One vector is turned by the same rotation once a tick. Each row is the vector after some number of ticks, and that number follows the row.
The counts run from 0 to 497.
[139 112 108 134  81 114 168 143 139 154 167 119 102 104  92 121  99 125
 129 120 136 158  72 129 105 106 150 153 133 118  99 120 134 154 181 122
  88 174  60 107 139 157  78  79 134 136 144 124 124 109 162 135 122 111
 139 131  63 125 131 140 162 102 117 110 102 159 132 107 129 136 155] | 488
[139 130 102 146  91  97 163 107 179 116 145 127 114 117 110 114 144 125
 171 175 161 138  98 134 116  92 142 136 157 115 145  98 149 139 162 165
  86 150  92 116 124 148  78  94 136 113 185 115 129 102 133 140 108 147
  87  86  84  95 152 130 165  88 104 134  94 104 146 110 111 125 150] | 244
[157 102 126 144  83  86 152 149 160 119 156 117 116 124 121  95 132 118
 110 150 146 117 123 127 118 107 135 153 162  90 131 109 176 137 195 145
 104 155  90 103 141 131  83  86 152 123 177 114 147 105 171 124  97 129
 116 109  69 112 153 153 159 105 132 138  98 132 159  95 133 147 154] | 98
[120 113 102 114  68 111 157 109 161 144 138 106 110  95 114 117 143 123
 169 160 166 135  72 142 108  99 143 175 155 106 152 116 136 151 175 117
 102 156  91 133 144 155  84  88 121 111 153 110 108 112 124 153  98 143
 124 101  76 126  99 138 188 111 102 134 118 129 152 101 113  96 138] | 78
[176 126 123 131  94 101 183 113 162 124 136 120  96 135 118 117 128 139
 142 164 130 165 131 169 133 106 162 135 129 123 163 109 151 145 155 144
 110 157  84 114 151 157  83 102 137 113 190 130 128 102 153 157 111 133
 125 121  57  78 154 123 173 109 107 145  90 123 152 117 114 126 133] | 188
[163 118 123 136  83  76 171 123 159 119 145 105 128  96 108 115 145 125
 156 183 134 123  78 165 133  93 158 143 157 132 154  92 145 120 167 142
 101 132  97 111 130 138  77  88 122  94 177 112 121  98 148 133 104 131
 133  88  83 102 128 145 148 105  96 158  96 124 146  91 133 126 151] | 20
[148 106 101 161  81 109 151 140 159 123 178 106 111  77  84 109 121 133
 144 136 136 130 109 123  97  92 135 166 150 132 127 116 148 140 189 149
  92 156  73  98 123 142  86 113 119 123 158 130 130 114 156 116 131 131
 112 102  60 115 167 155 148 103  92 125  80 127 152 113 138 145 147] | 71
[158 124 122 129  75  89 169 123 156 116 165  89 116 121 108 118 153 134
 170 174 143 128  81 154 103  88 145 162 156 126 129  86 135 155 171 127
 102 127  92 112 135 127  90 101 119  98 175 108 100  85 122 142 120 128
 129  94  73 105 136 149 153  99  92 150  92 134 148 107 121 102 147] | 386
[155 120 103 151  93 101 148 121 163 150 168 123 105 109  96 121 131 135
 118 137 151 160  87 161 100  71 151 157 121 132 147 134 149 148 158 116
 107 132  58 102 113 147  81  96 150 116 169 122 112 103 144 166 107 120
 120 114  68 113 146 112 153  83  84 129 107 137 147 107 148 132 140] | 239
[144  92 123 116  91 112 167 142 136 156 165 127  83 155 124 109 108 145
 114 121 119 128 101 133 112 106 143 168 117 108 134 124 145 152 186 114
 109 178  69 115 153 156  93  81 128 112 160 139 131  97 157 133 103 127
 122 125  58 130 131 151 172 127 126 159 109 168 170  82 119 121 136] | 138
[126 127 104 150  96  88 150 112 166 161 143 123 104  85  93 125 138 138
 154 143 161 146  83 148 114  96 140 165 124 119 168 162 147 122 170 138
 111 154  59 113 117 164  82  79 146 121 164 131 129 114 140 152 103 136
 105 111  88 112 108 114 168 113 111 123  89 134 157  90 145 128 130] | 324
[143 128 119 129  99  91 168 103 165 147 132 130 102 139 126 118 141 136
 162 176 147 139  86 155 129  96 146 144 133 102 165 117 137 135 150 135
 101 153  87 124 140 160  86  72 143 110 181 121 131 101 139 165  83 148
 105 104  95 105 113 120 176 103 121 151 106 131 167  84 115 102 138] | 370
[170 109 123 125  91 117 187 123 157 114 135 112 105  97 111 103 104 126
 144 159 122 161 123 163 145 104 175 122 141 116 134  91 149 137 159 133
  92 149  78 117 152 171  85 101 121 128 167 123 135 100 169 142 104 135
 139 100  64  85 154 135 182 104 107 144 100 115 141 111 124 146 138] | 76
[136  99 126 141 108  92 157 140 137 146 171 119 105 105 103 115 118 154
 133 128 133 119  80 142 109  89 129 174 119 129 147 144 135 133 192 121
 101 160  57 100 120 146 103  80 124 114 145 135 119  90 148 129 115 124
 122 110  60 140 127 167 144 129 106 149  80 169 172  88 145 122 133] | 139
[145 108 111 140  91 118 170 119 158 150 135 117  82  80  79 117 104 146
 160 131 117 156 104 147 114 117 158 163 130 121 149 134 134 121 183 145
 103 182  67 123 144 176  84  99 109 123 152 150 138 119 166 128 108 140
 120 122  63 115 141 132 180 131 110 141  80 141 156 111 120 143 136] | 311
[161 123 110 136  67 109 164 135 148 154 162 107  86 113  82 123 112 141
 119 110 138 161  92 142  98 115 141 177 130 120 136 133 136 163 187 128
 120 171  63 118 143 141  82  99 131 126 155 135 123 110 156 142 122 113
 133 150  58 114 137 123 164 120 114 114  92 162 141 116 119 126 147] | 307
[155 123 112 131  80 113 183 122 158 107 151  98  96 122 100 115 128 132
 175 166 135 146 114 132 113 107 144 151 162 116 128  88 135 148 177 166
  88 162  95 114 149 136  90 106 107 121 171 130 120 100 136 119 123 141
 114  96  61  90 158 157 161 107 109 141  74 130 145 124 101 123 152] | 106
[140 113 115 130  83 109 176 138 152 157 152 113  79 142 120 120 113 135
 160 138 128 135  86 113 102 121 129 173 139  94 130 123 126 156 187 147
  97 196  82 127 155 150  92  76 130 122 159 136 133 104 149 135 106 134
 106 131  75 123 130 136 176 126 149 134  85 162 152  99  99 111 152] | 95
[162 124 114 160  95  69 140 125 172 138 157 124 104 128 111 115 144 130
 148 170 144 126 103 149 112  90 131 162 133 114 157 122 158 130 160 150
 120 146  79 105 114 132  81  86 153  98 196 131 135  92 138 148  96 128
  94 109  86 117 143 122 143  95 112 149  88 133 167  88 132 133 149] | 16
[127 101  91 131  66 110 142 132 154 146 165 128  97 133 110 113 130 121
 124 126 172 133  97 114  90 106 117 175 150  90 128 123 155 172 182 127
 109 160  84 123 143 148  76  90 139 115 160 112 130 125 147 144  97 131
 108 124  72 136 133 137 188 105 121 121 124 139 159 100 110 129 159] | 125
[152 128 105 155  83  80 149 122 158 146 163 128 116 112  87 127 140 130
 135 147 156 152  68 158 111  77 149 153 128 136 146 125 143 133 164 123
 102 133  66 104 100 135  65  89 144 100 172 126 120 104 146 149 104 115
 118 112  81 118 130 114 141  92  95 122 106 138 145  85 141 135 150] | 170
[145 107 113 117  77 107 182 133 153 122 131 123 109 123 124 104 123 121
 144 162 142 127 100 130 140 113 157 135 166  94 139  88 152 137 178 143
  86 170 108 122 164 152  80  79 120 112 165 113 147 108 166 120  90 149
 124  98  79 111 130 151 193 118 132 145 118 123 147  88 110 132 156] | 133
[137 115 128 132 112 114 169 124 149 152 167 101  94 104 115 124 105 153
 167 142 129 158  73 146 103 101 141 168 113 125 136 145 126 148 176 127
  88 174  53 113 146 174 112  83 128 143 148 126 112  90 140 145 125 126
 122 115  61 110 135 142 159 115 106 130  74 157 149 115 129 117 129] | 277
[118  97  92 138  90 106 138 128 147 148 168 140 105  90  92 108 126 133
 115 124 170 133  90 134 102  81 126 164 131 121 151 141 152 141 192 123
  94 144  61 113 119 151  86  89 127 111 143 125 119 118 154 132 106 136
 113 100  62 139 129 151 174 106  92 122 117 138 173  87 151 136 141] | 1
[156 118 121 138  97 105 176 127 145 144 144 125 109  86  87 122 106 129
 137 147 129 164  71 165 139  94 176 129 128 132 139 112 131 117 163 132
  83 154  67 110 126 161  70  82 122 118 151 135 130 103 179 134 105 125
 143 116  74 101 125 127 161 105 113 123  95 140 135  92 143 149 138] | 88
[116 110  86 137  84 118 159 110 158 132 138 120  97  78  85 114 130 131
 173 141 149 130  91 132 108 105 139 170 148 119 145 127 135 129 184 148
  93 160  83 129 129 161  80 105 106 111 144 131 132 119 137 124 104 157
 106  89  72 125 130 149 185 126  95 138  95 123 162 103 117 125 139] | 117
[143 101  92 131  72  91 144 103 158 136 142 119 101 122  95 111 150 131
 133 151 147 124 120 167 107  90 143 171 140 112 170 122 156 140 167 121
 128 135  83 127 128 144  77 107 124  80 177 131 124 114 137 149  81 144
 110 108  82 128 131 133 186 119  88 158 119 125 172  90 117 118 134] | 228
[172 108 108 153  83 117 162 136 169 131 149 101  79 110  99 108 112 118
 162 145 102 150 126 149  93 112 150 155 140 111 126 110 144 143 161 151
 109 159  70 116 135 162  89 102 137 121 182 139 142 112 162 134 100 130
 101 123  68 107 168 117 162  99 113 140  81 130 148 118 113 160 143] | 72
[163 117 112 135  71  98 175 117 142 148 125 125  83 139 105 121 126 121
 154 150 117 149  82 162 126 112 169 146 134 107 140  92 130 128 150 123
 108 155  82 129 142 157  70  85 121  85 173 129 134 107 158 143  82 131
 129 126  93 120 122 120 181 113 123 152 118 145 144  88 100 124 154] | 215
[163 117 128 154 103 103 178 148 154 133 169 113  94 130 106 120 106 133
 147 144 115 148  96 130 114 105 143 140 131 123 107 105 134 145 177 153
  84 178  70 104 139 148  98  78 137 132 172 134 141  91 163 125 117 114
 114 119  65 108 160 138 134 100 125 122  68 159 143 106 121 139 156] | 334
[149 126 111 128  81  88 167 112 154 129 158 120 111 140 114 124 146 131
 155 175 140 137  73 157 112  81 145 147 131 130 141  86 129 155 157 128
  95 137  88 112 126 135  85  93 127  93 179 114 104  83 126 147 107 126
 118  99  84 110 132 138 148  90  92 152  98 139 149  89 114 106 149] | 455
[122 111 109 122  86 100 167 116 145 152 135 122 116  93 108 116 131 133
 159 152 150 134  50 150 133  93 157 153 140 119 152 118 129 125 173 117
  89 152  85 128 131 163  77  81 114 105 146 116 118 108 145 135  99 144
 133  95  83 123  94 142 183 124 107 141 113 128 149  72 133 108 145] | 328
[161 104 133 129  84 104 171 151 159 114 168  96 111 103 116 102 112 126
 123 143 141 150 122 133 127 112 138 151 156 113 126 110 155 160 193 141
  89 162  80  98 155 143  98  94 141 141 161 108 123 100 162 120 129 117
 139 111  43  88 155 156 164 100 117 125  90 133 144 120 144 143 143] | 110
